In the rows, zero is written as 128.
The rows below come in pairs that one turn or mirror swaps. Which row does each named row swap with?
nolo: [138 139 127 114 145 130 137 133 149 125 147 142 160 124 121 128 167 131
 133 109 111 100  98 108 105]
pidef: [111 142 140 134 131 135 115 122 168  88 156 117 132 115  99 145 141 136
 131 144 143 136  92 132 134]
pomar: [129 141 138 139 134 122 147 122 157 133 107 127 140 120 117 132 158 127
 118 140 124 129  83 105 111]
kul: [124 149 147 104 118 159 119 141 166 122 126 118 135 116 124 126 151 131
 131 136 128 151  90 112 124]
kude: [129 162 130 148 129 106 128 117 157  98 134 145 146 128 117 137 169 140
 133 129 123 112  87 128 134]
nad: [114 143 136 128 132 138 140 117 156 115 149 130 152 118 126 118 187 130
 141 100 125 111 101 109 112]
kika: [126 118 142 149 146 131 129 129 162 116 116 162 150 120 117 138 170 134
 124 113 133 133  86 122 119]
porin: [124 124 137 120 126 109 121 141 168  95 143 137 122 107 104 138 156 152
 123 147 142 139  87 142 144]
Veror: [125 151 138 123 133 136 138 135 163 120 142  90 145 109 114 132 164 137
 156 124 135 151  87 114 110]
ropu: [118 132 138 120 147 117 129 127 149 103 139 106 144 123 123 119 189 130
 126 114 110 116  92 100 110]
Dibi: [132 118 127  92 122 157 138 120 164 104 139 131 149 125 127 141 172 139
 114 122 130 125  85 131 115]
tabit: [134 105 145 160 127 131 127 149 170 108 155 128 135 129 115 126 159 142
 125 110 120 139  92 115 118]
fal: [135 137 140 130 122 125 139 116 175 105 170 110 143 120 108 138 160 144
 125 128 165 138  96 126 134]
Sog: [130 139 145 135 132  94 133 141 157 119 144 149 148 117 116 129 170 137
  91 127 134 135  86 123 124]
mag: [129 155 129 109 139 138 132 119 161  96 129 116 141 120 109 132 173 137
 115 126 124 167  89 114 121]
kunon: [123 128 136  72 130 127 136 142 161 110 130 150 145 121 114 129 167 140
 122 125 129 130  90 119 109]
Dezif: [120 154 141 124 130 130 131 139 154 123 169 133 123 123  97 140 141 135
 155 132 133 126  98 132 110]
tol: [134 156 137 124 143 126 138 140 162 108 177 149 143 125 113 127 161 139
  96 136 125 139  88 113 125]
Sisul: [127 166 146 138 123 132 140 146 163 107 160 110 139 128 118 129 172 135
 149 143 137 143  83 137 119]
zuk: [120 136 134 110 138 133 134 148 166  99 172 156 138 122 111 129 161 135
  96 138 136 132  90 125 112]
nevak: [126 149 138 129 116 123 123 127 172  87 137 122 141 107 115 133 162 158
 129 148 147 146  99 134 138]
nufud: [133 117 144 132 131 129 130 148 161 116 159 146 146 122 112 131 167 130
  85 125 140 130  85 125 105]
Pigi: [133 127 136 106 126 103 136 139 153 103 149 111 136 144 116 127 172 136
 107 110 131 126  90 139 140]
Lan: [114 103 143  92 127 103 118 143 158 119 158 139 145 128 119 140 167 137
 126 126 135 138  97 115 123]
bomap: [112 143 130  98 129 155 123 140 160 113 142 126 143 133 131 148 144 135
 126 134 131 120  84 106 102]
Duvu: [127 129 141 133 134  90 135 133 162 110 137 117 141 117 116 131 167 134
 169 142 132 128  90 113 130]
lunis: [129 116 138  78 122 114 134 124 157 102 164 111 138 115 113 137 160 142
 130 121 132 128  89 119 123]
vakek: [125 133 140 157 128 130 124 135 165 116 153 123 138 121 115 139 173 141
  86 132 133 120  92 122 120]
baz: [151 133 127 119 117 114 139 132 166 122 140 143 144  99 107 134 188 146
 133 137 133 141  98 142 115]
gozov: [123 126 130  94 143 141 138 127 157 104 149 162 145 137 116 126 162 139
 138 124 132 105  91 128 110]
vesa: [114 150 127 132 124 142 135 138 159 121 145 122 143 117 111 141 165 138
 173 135 134 125  85 137 122]
pakup: [122 133 151 151 127 134 132 132 164 126 128 120 138 131 116 131 178 139
 157 124 124 148  99 121 137]
Mozot: [124 143 131  71 132 129 129 142 165 111 129 119 143 122 114 135 164 138
 145 122 139 123  86 129 119]
tidiz: [134 140 137 139 138 101 129 123 168 134 112 128 149 116 114 137 162 133
 119 121 119 131  95 132 137]
gigo: [118 163 125 109 130 133 142 140 186 108 135 133 143 138 124 132 159 152
 107 132 136 142  87 114 129]
gikun: [142 118 123 136 140 112 139 149 155 116 155 149 160 126 124 137 169 133
 141 117 117 119  84 113  98]
zur: [111 122 140 124 145 141 140 105 152 118 151 122 144  99 103 134 175 130
 146 113 123 116  99 121 122]
Vazib: [156 141 132 134 140 104 135 151 170 108 161 131 167 122 116 130 156 129
 127 111 132 140  79 119 111]
rafe: [116 135 132 135 117 130 129 126 166 103 155 120 129 122 106 160 136 142
 132 147 148 145  84 118 131]
Vev: [145 114 133 114 123 120 129 148 172 109 128 123 136 124 118 125 153 152
 140 149 117 116  93 130 143]
zegos: [151 122 147 145 137 144 123 134 171 113 165 142 150 125 120 136 171 141
 136 107 134 124  84 106 105]
pinu: [ 97 152 134 126 120 151 118 126 146 107 135 122 152 118 125 130 162 141
 125 121 135 134 105 100 124]
puz: [119 133 149 132 127 118 122 129 169 118 140 125 129  91  99 121 189 133
 150 116 122 120  93 118 126]
vora: [125 134 139 104 131 135 132 113 163 121 150 118 138 124 114 138 175 139
 173 137 131 118  88 125 118]
Lel: [124 122 136 123 118  98 150 127 170 108 160 101 136 112 116 130 166 148
 111 123 122 140  92 111 133]
nuru: [128 117 132 112 138 108 128 155 170 106 143 129 131 140 103 141 133 134
 134 143 122 135  74 116 125]
Kopaz: [106 158 132 115 152 145 126 123 165 116 141 122 147 136 122 123 179 133
 109 117 128 124 101 104 118]
Kodu: [122 140 135 152 132 124 133 131 156 106 125 141 138 112 117 130 168 140
  90 127 145 133  90 117 115]
toru: [118 144 142 128 122 139 137 148 165 118 142 141 124 130 103 144 128 135
 138 128 136 152  80 131 115]
Kogop: [121 133 131  81 135 119 136 128 168 109 160 149 142 119 114 133 165 134
 159 123 125 124  93 126 117]
saro: [119 149 131 113 135 141 132 149 152 130 128 133 150 118 120 128 176 134
 135 110 121  99  98 104 113]
sopa: [108 130 139 139 129 131 129 112 173  97 166 111 142 106 104 141 160 132
 119 122 156 129  91 122 133]
Bofef: [131 129 139 163 130 154 130 134 161 116 169 129 142 122 118 132 165 140
 122 124 138 122  88 110 108]
zezaf: [121 104 134 154 122 132 138 133 162 120 167 126 138 115 113 127 170 134
 153 126 137 134  91 131 118]
ludu: [124 117 137  99 131 110 127 125 160 107 140 121 136 122 113 136 171 140
 170 135 128 120  87 103 111]
zas: [144 128 131 116 118 113 141 150 144 114 134 154 148 134 115 125 138 142
 139 118 119 141  90 119 115]
pamu: [113 103 133 117 137 124 114 134 165 131 164  98 142 121 118 134 165 133
 130 124 121 120  93 108 116]
taga: [101 129 121 114 150 121 128 108 156 116 152 115 135 129 105 133 162 122
 121 127 108 122  98 129 127]
Marat: [129 119 127 144 128 132 128 157 167 124 161 141 142 128 114 133 164 142
  91 129 131 134  91 113 120]
Sis: [116 152 138 126 135 137 129 132 159  88 120 138 150 111 133 126 172 147
 125 128 131 145 103  98 129]
tofid: [ 99 130 143 125 135 123 124 111 158 102 133 104 142 118 115 123 178 135
 135 113 121 115 102 109 133]
Kud: [125 130 138 150 121 156 141 149 164 121 126 104 139 120 115 131 165 136
 116 125 132 131  89 109 116]
vod: [139 154 132 124 126 133 142 164 156 122 124 147 158 113 127 117 172 140
 135 128 131 121  85 110 117]
tabo: [139 137 138 113 144 109 134 165 159 108 155 127 150 149 133 125 161 136
 132 116 120 119  77 115 115]
vop: [145 133 137 118 109 121 133 130 157  98 121 136 134 125 126 123 167 157
 130 152 116 134  89 138 119]
tepi: [129 109 147 123 130 101 118 137 160 114 147 116 136 143 129 121 149 122
 120 118 123 123  99 106 122]
Kiv: [129 132 134 121 136 125 128 144 170 119 176 143 131 122 102 153 132 134
 141 139 141 133  86 128 118]
zilat: [122 145 126 134 138 142 139 148 160 109 152 167 148 127 121 145 139 127
 141 125 128 131  84 123 117]
pini: [132 135 128 115 125 121 119 131 176 101 152 134 133 115  98 153 138 147
 114 152 143 140  83 131 121]
Poni: [113 117 143 103 119  88 134 142 153 123 143 130 137 119 114 119 167 139
 127 123 146 133  93 128 138]
Mafor: [117 120 135 128 116 123 133 137 143 102 137 143 126 111 102 124 149 150
 148 140 125 130  99 148 126]
kib: [132 147 137 107 125 116 133 141 165  92 126 162 136 127 117 129 161 134
 139 119 139 109  94 116 101]

pidef is swapped with nufud
mag is swapped with Pigi
Sisul is swapped with Vazib
Duvu is swapped with vod
lunis is swapped with Kopaz
Marat is swapped with rafe
Sis is swapped with Poni
Lel is swapped with gigo
pamu is swapped with bomap
vakek is swapped with pini

The rows below come in pairs that one turn or mirror swaps. Which row does each named row swap with?
rut: [132 151 143  97 104 127 142 119 141 142 137 136 173 146 124 128]
gude: [109 153 154 144 133 131 127 129 134 118 130 132 159 144 130 114]
Kaga: [127 130 124  76 127 122 140 132 140 121 143 141 136 157 137 138]
bef: [127 150 144 101 105 122 142 103 136 124 136 121 165 138 142 137]
vol: [107 149 148 108 142 137 126 144 126 126 126 130 119 148 133 154]
Tev: [132 146 143 102 107 130 140 100 133 121 147 133 165 144 129 122]
sol: [137 152 137 132 122 131 142 114 117 121 122 134 158 149 132 152]
tam: [127 138 145  84  98 126 132 133 132 130 114 136 154 146 133 128]
Feses: [112 135 143 113 130 133 140 105 131 137 167 142 132 139 133 136]
dozop: [124 142 137 117 104 123 133 140 121 125 171 129 130 140 139 131]
mulu: [140 119 136 102 112 113 128 146 144 117 131 153 141 137 126 137]
deku: [112 150 156 142 134 120 129 131 142 125 130 129 159 128 141 124]
zavos: [140 138 151 135 122 125 141 149 145 125 109 142 141 137 132 122]
zizap: [120 125 139  90 124 117 131 152 155 126 143 139 146 149 119 144]
nuvem: [125 138 142 120  82 141 132 122 135 118 140 131 134 147 129 137]
tisa: [123 155 144  99 141 135 121 133 141 136 132 137 169 127 125 125]
Zoda: [122 138 142 133 142 125 139 149 131 131 131 131 111 148 127 137]
ran: [122 149 121 125 123 126 154 139 128 126 117 134 115 143 136 135]
mor: [119 141 141 145 135 134 140 136 127 125 153 141 122 149 145 144]
kiti: [118 151 144 109 117 134 143 142 140 126 101 132 118 145 133 134]
torud: [117 147 141  82 127 141 133 129 144 129 166 132 139 151 144 137]
ris: [121 142 137 126 103 137 143 107 127 118 144 132 148 156 159 135]
teg: [147 134 127  99 140 129 141 133 138 114 150 150 132 140 138 149]
Terem: [130 148 126 115 131 148 144  99 118 128 132 123 142 140 134 142]
Poguv: [103 145 156 115 130 134 162 135 152 125 149 146 136 160 151 133]
Rivul: [115 145 161 122 129 137 122 135 156 134 157 128 150 132 140 116]
vosi: [115 157 140 123 138 133 129 135 139 108 161 121 142 162 152 133]
leb: [132 130 133 129 132 134 154 148 120 115 121 146 136 131 123 132]
kapi: [112 139 140  99  94 128 124 139 125 127 141 143 117 147 133 124]
Lum: [126 133 149 141 121 115 144 139 114 113 137 131 142 159 122 123]
tilu: [121 136 147 123 139 136 142 101 131 118 114 124 132 156 128 127]
Tup: [131 140 151 123 122 131 150 145 164 116 138 152 126 159 134 123]
sagiz: [117 144 146  83 127 128 152 125 139 128 140 135 147 150 128 103]
Popu: [130 127 137 101 138 121 109 123 135 108 139 124 153 144 126 115]
Bip: [120 157 142 146 122 125 137 139 130 133 119 138 160 145 134 119]
tipo: [120 140 144  80 121 139 142 148 134 118 128 124 149 146 117 137]
Pabak: [119 137 143 118 153 138 114 136 145 118 143 131 167 145 130 139]
bifun: [111 142 146 121 119 146 135 140 166 115 133 152 145 136 141 110]

mor is swapped with torud
vol is swapped with teg
zavos is swapped with tam
ran is swapped with zizap

